In the data rows, zero lies at 4.5, halfway between 4 and 5.
Here are some points:
[6 6 3 5 6 7 6 1 5 1 4 7 7 8 6 6 6 7 4 6 4 4 6 3]
[5 6 6 6 3 2 3 6 4 8 2 6 4 2 3 6 5 5 4 4 5 3 5 7]
[2 4 3 5 2 5 4 2 3 5 5 4 4 9 2 2 5 2 1 6 1 4 2 4]
[5 3 4 5 2 3 4 5 6 6 5 3 3 5 2 2 4 2 3 5 3 5 2 4]
[1 3 3 2 5 7 5 5 5 3 9 1 3 5 5 3 4 3 7 3 5 6 3 1]
[7 8 6 5 3 4 4 3 3 7 1 7 6 6 3 4 7 6 1 6 6 2 4 8]
[6 5 5 4 2 3 3 4 5 7 3 4 4 5 4 5 5 5 3 4 5 4 5 6]
[5 5 4 5 0 3 3 3 4 9 2 5 6 7 1 1 5 1 0 7 2 3 2 6]
[7 6 5 6 4 3 3 6 5 8 2 5 5 3 4 6 3 5 4 5 5 4 5 6]
[7 5 5 4 6 5 4 5 6 4 5 6 5 3 6 7 3 5 6 4 6 5 6 5]
[5 5 6 5 8 6 6 3 4 0 3 7 6 5 7 5 5 6 5 6 5 5 6 5]
[5 5 6 5 4 2 4 5 4 6 5 4 5 3 5 5 4 4 4 3 6 4 5 7]
[3 6 5 4 2 2 2 7 4 9 5 3 2 0 2 7 4 5 5 0 7 4 5 4]
[2 0 4 3 7 6 5 7 6 1 9 1 3 4 6 4 2 4 8 4 3 8 4 1]
[4 3 5 5 3 3 4 7 5 6 6 2 3 2 5 6 3 4 6 3 6 6 5 5]
[6 6 5 6 1 3 4 4 4 8 2 5 4 6 2 4 5 2 1 5 3 4 3 6]
[4 3 4 4 5 5 4 7 6 4 6 2 3 5 4 4 3 3 5 5 3 6 4 3]
[2 3 3 4 4 6 6 3 4 3 7 4 2 8 4 1 6 3 5 6 1 5 2 4]
[3 3 4 3 2 4 3 5 3 6 5 3 3 6 2 2 7 2 3 3 4 4 2 5]
[8 6 5 7 9 6 6 2 6 1 2 9 8 6 8 7 5 7 3 9 3 5 7 5]
[4 4 5 5 1 2 3 7 5 8 4 3 3 3 4 5 3 4 4 3 5 5 4 5]
[7 7 6 3 3 2 2 7 5 8 2 2 4 0 4 8 2 6 6 1 9 3 6 6]
[4 3 5 6 6 5 6 3 5 2 6 6 4 8 5 2 5 4 3 8 2 5 4 5]
[2 2 2 4 7 6 6 4 4 2 7 2 5 6 4 2 4 5 6 5 4 6 4 2]
[3 1 4 4 5 6 5 3 5 2 7 5 3 9 5 1 5 4 4 6 0 6 3 3]
[3 2 3 3 1 4 3 6 4 7 6 1 2 5 3 2 4 2 5 3 4 5 2 4]
[3 2 4 4 4 4 3 8 6 5 7 1 3 3 3 4 2 3 6 3 4 6 3 3]
[6 6 5 3 1 2 2 6 4 8 2 2 4 1 2 6 3 4 4 3 7 3 4 6]
[7 7 6 6 4 2 4 3 4 5 3 6 6 4 5 5 5 5 3 4 6 3 6 8]
[3 4 5 2 3 3 3 7 4 8 7 3 4 0 5 7 4 4 7 0 7 3 5 5]
[2 3 3 2 2 4 3 7 5 8 7 0 2 4 1 3 4 3 5 2 5 6 2 3]
[2 3 3 5 4 7 6 2 4 2 6 4 5 8 5 3 4 4 3 5 2 6 3 3]
[6 4 5 5 7 4 6 5 5 3 4 5 6 4 5 5 4 6 5 4 5 5 7 6]
Here are 10 more points, each followed by its number:
[1 4 3 3 2 4 3 6 4 7 5 2 3 3 3 7 3 5 5 1 6 4 4 4] 0
[3 4 3 4 5 6 5 2 3 3 5 4 5 9 4 1 6 2 3 6 2 4 2 4] 1
[5 8 5 5 4 5 5 2 3 4 2 7 6 6 4 2 6 4 3 6 3 3 3 5] 2
[8 9 4 6 5 4 5 2 4 7 1 8 6 5 5 7 6 6 3 6 6 2 6 7] 3
[2 4 4 4 5 5 5 5 3 4 6 3 3 5 4 3 5 3 5 3 4 4 4 4] 4
[6 6 6 6 7 4 6 4 4 4 3 6 6 3 7 7 5 7 5 4 6 4 7 6] 5
[4 7 4 5 3 5 4 5 4 8 2 5 4 3 3 6 6 6 4 4 6 2 4 5] 6
[7 9 5 5 4 4 4 4 5 9 1 7 5 2 3 9 5 6 3 5 7 2 6 6] 7
[3 4 6 3 6 5 5 6 4 3 6 4 3 3 5 5 5 6 7 2 7 5 5 4] 8
[4 5 4 4 6 6 5 2 5 3 4 7 5 6 6 6 5 6 4 6 5 4 5 4] 9
Which of these numbered points is nearest to each point below, ignoring the 3 directions in which the first points spread most? Its number follows each.
[5 5 5 2 6 4 4 4 5 3 6 5 5 3 6 6 4 6 8 3 7 5 6 2] > 9
[4 5 5 3 5 5 4 5 3 5 4 5 4 4 4 5 6 6 5 4 6 4 5 6] > 8
[5 4 6 5 5 4 4 5 4 4 5 3 4 3 4 4 4 3 6 3 5 5 5 6] > 4
[8 7 5 7 3 2 5 4 4 8 0 6 6 4 3 5 5 5 2 4 5 3 5 8] > 5
[5 6 4 4 5 3 3 6 6 8 3 6 4 0 4 8 5 8 6 2 8 3 7 5] > 6
[4 3 6 6 5 4 5 6 4 6 5 3 5 1 7 7 3 5 7 2 7 5 6 5] > 5
Here are 10 other points, each followed by its number:
[5 5 5 5 5 4 5 5 4 4 2 5 5 2 6 6 4 5 5 3 6 4 5 4] 0
[5 4 5 4 6 4 5 4 6 4 4 6 7 4 6 6 4 6 5 4 5 5 6 4] 1
[6 5 5 7 8 6 7 1 5 0 5 8 6 7 9 5 6 7 4 8 3 5 6 4] 2
[5 6 6 5 7 4 6 5 5 3 5 5 5 2 7 9 3 8 6 4 7 6 8 4] 3
[5 7 5 5 4 5 4 4 3 6 2 6 4 5 4 4 6 5 4 7 5 2 4 7] 4
[6 7 5 6 8 6 7 2 4 1 3 9 7 6 8 7 7 7 4 7 6 4 7 5] 5
[8 7 6 6 4 2 4 5 6 7 2 7 5 0 5 8 4 5 3 4 8 3 5 6] 6
[2 2 4 3 3 4 3 6 4 6 6 1 2 3 3 2 5 2 6 2 4 4 3 4] 7
[1 2 3 3 4 5 4 7 5 6 8 2 1 3 2 3 4 4 7 2 3 5 4 2] 8
[2 4 4 4 4 7 5 3 3 2 6 5 5 8 4 0 6 2 4 7 0 5 2 3] 9
The same question for these:
[7 6 5 6 5 5 5 2 5 3 2 8 6 5 6 5 5 5 2 7 5 4 5 6] > 6
[8 6 5 7 6 5 5 4 5 4 2 7 7 6 5 6 4 5 2 8 4 5 5 5] > 6
[4 4 5 5 6 5 6 5 5 2 4 5 5 2 8 7 3 6 7 3 7 5 6 3] > 0
[5 5 4 6 2 5 4 3 4 5 2 5 5 6 4 3 5 2 2 6 3 4 3 5] > 0
[4 3 5 3 0 2 2 9 6 8 7 0 2 2 2 5 3 3 5 1 6 5 3 4] > 2
[6 5 5 4 4 4 3 5 6 5 4 5 4 4 4 5 4 4 4 5 5 4 4 5] > 6
